In the rows, 128 means zero.
One turn moves each row of this set onto another row. After a few examples, where does it send each row asked below?
ralo: [150 159 115 119 157  90 131  98 104 111 139 133 132 132 153 125 120 158
 126 108 103 109 111 114 142 150  94 131 128 155  83  90]
folob: [135 160 127 133 145  64 132 112 127 136 149 137 124 123 149 110 134 145
 124 112 114 155 113 104 117 143  98 119 142 134  87  86]
kube: [136 124 106 138 120 174 126 122 166 127 123 133 136 146 111 136 154 129
 108 171 151 165 152 154 152 113 157 130 118 101 140 138]
Deni: [165 161 112 123 170  85 121 119  86 116 127 127 127 132 144 120 131 157
 116 126 104 120 139 141 113 154  97 125 116 155  98  95]
vulu: [129 156 129 109 148 110 120 154  96 123 148 159 136 136 153 113 122 138
 149  84 120 135 111  98 111 180  99 104 119 153 116 104]
Bod: [125 101 129 123 102 181 122 146 161 130 122 158 139 127 124 149 155 119
 128 125 150 160 111 106 132 132 164 111 100 117 150 168]
mabul: [133 162 124 110 151  96 126 106 113 113 148 142 131 136 156 118 119 150
 141  89 116 127 102  96 143 159  99 118 134 152  88  92]
dasif: [130 122 118 131 116 161 123 111 173 118 111 136 120 147 101 133 147 134
 106 151 157 158 154 142 114 115 171 136 117 110 130 159]
feke: [121 108 123 134 104 185 125 142 155 138 117 156 139 133 117 142 143 124
 138 155 153 162 131 121 137 141 165 122 103 114 146 175]
kur: [132 160 136 113 159  67 116 101 110 131 137 130 114 143 160 111 122 148
 133 113 125 122 102 120 133 142 124 112 117 145  85  97]
kudid: [140 115 114 139 120 165 122 114 155 133 105 131 129 134 111 143 150 135
 119 180 150 162 152 147 140 124 168 131 106 115 133 170]
zutun: [144 146 128 127 153  78 131 121  90 134 135 143 130 132 161 125 118 152
 124 123 100  81  93 128 127 142 108 129 100 150  91  98]
mot: [145 154 129 122 161  67 122 103  99 132 132 130 119 138 159 118 122 154
 122 125 111 100 104 132 131 136 116 124 109 148  84  96]
rulog: [133 166 129 105 160  95 111 129 106 120 142 141 123 143 149 106 128 141
 145  91 131 157 126 107 116 172 109  99 130 150 107 101]
lod: [161 150 112 128 159 100 131 144  75 119 133 145 140 126 148 128 125 153
 119 120  93  98 124 131 108 162  87 129 105 158 108  99]
keni: [140 152 119 119 146 105 136 120 100 115 147 152 142 129 157 127 116 152
 135  95  99 100  95  99 139 161  88 129 122 155  93  93]
potep: [132 156 124 113 145 103 131 118 107 115 150 151 138 133 157 122 116 148
 142  87 109 114  95  92 141 163  93 121 128 154  93  94]
riruz: [139 144 123 144 132  82 148 142 107 140 153 158 144 112 152 125 128 144
 121 114  91 114  96 102 110 149  80 132 123 140  97  89]
boni: [143 107 109 146 107 175 140 135 149 121 110 152 139 134 103 151 142 137
  95 163 128 110 143 150 107 115 153 156  96 116 139 161]
Viv: [142 164 120 113 157  90 126  96 112 111 142 132 128 136 154 119 121 154
 132 100 113 125 110 107 144 153  99 123 134 153  83  90]
lavad: [115 119 124 126 105 174 123 129 175 121 120 152 126 148 105 132 143 125
 120 133 161 161 141 124 112 126 171 128 117 109 139 163]
tumu: [138  91 121 134  99 186 133 157 144 130 119 164 150 118 123 161 154 124
 116 138 129 127 107 116 128 129 152 126  85 121 153 168]
dis: [127 102 117 141  96 188 140 153 151 125 119 168 144 134 107 150 138 130
 109 144 132 113 129 132 106 127 153 148  96 116 148 164]
sobas: [126 147 130 136 129  85 143 144 115 141 158 161 140 116 154 118 128 138
 133 100 103 133  93  89 111 156  87 121 130 137  99  91]
sided: [166 104 110 139 123 158 127 114 147 123 101 127 133 121 115 160 163 141
  91 171 128 135 138 152 133 105 158 137  92 120 133 159]
varov: [142 101 112 149 107 182 136 142 137 137 108 152 146 123 114 155 143 133
 118 178 131 127 135 143 134 131 153 141  89 119 144 173]
zogo: [114 109 124 132  96 187 132 149 164 125 125 168 138 141 108 140 139 123
 122 130 149 138 128 118 108 133 162 134 106 112 147 165]
pogi: [149 154 116 122 152  97 136 111  97 113 142 143 139 128 155 129 118 157
 127 106  96  97 103 110 140 153  88 134 122 156  87  91]
Subez: [120 157 141 109 150  77 116 116 112 134 145 144 119 144 163 110 119 141
 145  97 128 124  91 104 132 151 123 105 117 144  92 100]
fipa: [146 117 101 146 119 177 134 129 153 128 120 136 143 139 110 145 153 132
  99 181 137 141 150 163 149 111 148 141 108 105 141 137]
vakad: [130 143 134 122 143  89 131 136  91 137 143 157 135 133 164 124 115 145
 135 107 104  83  81 112 126 152 108 122  99 150  98 101]
genu: [143 148 121 121 148 113 130 161  80 123 144 161 145 128 151 124 122 143
 136  99 101 105 110 110 107 175  88 119 107 156 117 103]
lakeb: [141 109 102 149 109 189 140 148 146 130 126 152 153 135 113 151 149 129
 103 174 129 126 138 155 145 118 140 144 100 107 149 140]
Naze: [128 101 118 141 101 190 134 151 143 139 116 161 147 126 117 151 142 127
 131 162 139 138 127 127 134 140 157 132  94 117 149 175]
vup: [121 123 113 132 112 183 124 134 170 129 131 144 138 147 114 133 151 122
 120 155 159 173 141 138 151 123 158 121 120 100 146 141]
Dekib: [116 115 114 135 102 195 131 154 163 132 136 160 148 143 116 138 147 118
 125 148 151 157 129 129 147 131 151 123 112 102 154 144]
bon: [153 114 118 128 126 153 115 103 164 122 104 121 122 129 117 148 165 135
 103 158 148 168 141 142 138 108 170 121 105 116 130 159]
lini: [159  93 112 143 110 175 136 141 137 127 108 148 146 114 119 167 158 135
  98 161 118 114 121 139 129 116 149 139  82 123 144 163]
milir: [133 112 127 119 115 164 113 119 171 125 115 137 125 133 120 142 161 125
 121 136 160 181 128 118 137 121 174 109 110 114 139 164]
voli: [127 115 121 132 113 172 120 123 161 135 111 141 130 136 114 138 147 128
 132 164 159 173 143 131 140 133 171 121 110 113 139 173]
vez: [126 108 108 143 101 198 138 161 151 133 133 163 156 137 116 147 146 122
 116 158 136 134 127 138 145 128 142 135 102 105 155 143]
suvi: [124 155 132 130 135  75 135 128 126 138 157 150 131 123 152 111 131 138
 134 100 115 153 101  90 114 152  96 114 139 134  95  89]
fulum: [145 117 110 141 117 162 131 114 160 118 106 136 127 139 100 143 147 140
  93 166 140 133 156 156 111 109 163 150 107 113 131 158]
rak: [148 108 110 147 117 171 130 123 143 134 103 137 137 127 112 151 147 138
 112 187 135 140 148 153 137 123 159 141  96 118 136 170]
loga: [152 169 120 112 171  82 111 113 101 116 132 124 118 141 145 109 132 151
 129 112 123 149 140 128 116 159 108 110 128 151  98  97]
Bodi: [148 156 120 141 147  62 138 111 117 135 144 133 128 118 147 118 135 150
 113 126 101 137 117 118 115 137  91 130 135 137  84  84]
bar: [149 148 118 146 141  72 145 125 107 137 145 144 137 112 149 125 132 150
 111 127  90 117 108 116 111 140  83 136 126 139  89  86]
sufof: [118 149 141 114 142  88 124 134 103 137 148 157 129 139 165 116 115 140
 145  95 119 105  80 100 128 157 115 110 108 147  98 103]

zogo turns into lavad
Viv turns into ralo
Now find these:
Subez turns into kur
vulu turns into rulog
vez turns into Dekib
tumu turns into Bod
suvi turns into folob
feke turns into voli

